A single turn carries every row of the set below to another of its rows. Some are shown first; where does it send the rows asked next?
j734: [ 23   3  10 -40   0  -5  -6  16 -15  22   2  18 -10  51  -3  -3   2]
j65: [ 26 -21   3   9  -5  17 -13 -18  21   9 -12   6  -5 -55 -19  38  13]
j168: [ 21 -12   3   5 -11  16  -8  -5   5  23   1  23   6 -59   1  44   5]
j542: [-27 -19 -11  27  -7  -3 -15  10 -24 -17 -21  13 -18  44 -22   9  17]
j191: [-26  11  -5  23  -5  -2  -7 -20  15 -22  42  12 -17 -53 -33 -16   3]
j381: [ 15   0  21 -44  10  12   0  16  -6  17  -8   6  -7  46  -9  -1   3]
j916: [ 38 -19 -10  18 -18  -9 -24 -24  17   9  -3  16 -17 -48 -18  33  16]
j91: [-36 -15  -5  19  -4   9  -6  21 -33  -8 -16  20  -4  38  -9  16  11]
j658: [ 34 -11 -11  13 -23  -9 -19 -12   1  23  10  33  -6 -50   0  39   9]
j839: [-30  17  -4  18  -8  -1  -2 -11   3 -11  51  24  -8 -55 -20 -10  -2]
j67: [-14  30  -1 -47   3  16   9 -12  33 -12  19  41  -8  -8  31   7 -12]
j127: [ 30  -1   6 -34  -1 -15 -13   4  -5  11  -3  10 -23  56 -16  -9   8]
j880: [-35 -20  -3  22   0  12  -8  15 -23 -16 -25   9 -10  38 -20  12  15]
j682: [-33  14   0  18  -1   9   0 -14  11 -18  43  14  -9 -56 -27 -12  -1]
j794: [  8  19 -16 -30  -4 -14 -12 -38  52 -33  11  26 -40   5   5  -9   3]
j654: [-10  18   2 -42  12  19   4 -28  56 -31   0  16 -22  -7   8  -1  -2]
j199: [-24  15  -9  23 -11 -11  -8 -17   6 -16  50  22 -17 -51 -25 -15   1]
j584: [  4  31 -18 -35 -13 -18  -7 -23  29 -14  28  52 -25   3  29   0  -8]
j474: [ 23  -6  17 -38   9   4  -7   5   4   6 -15  -3 -18  50 -22  -7   9]
j837: [-29 -15 -13  24 -11  -6 -12  16 -35  -8 -13  25 -11  43 -10  13  13]

j839 moves to j199
j794 moves to j654
Now find these:
j474 moves to j381
j542 moves to j880
j658 moves to j916

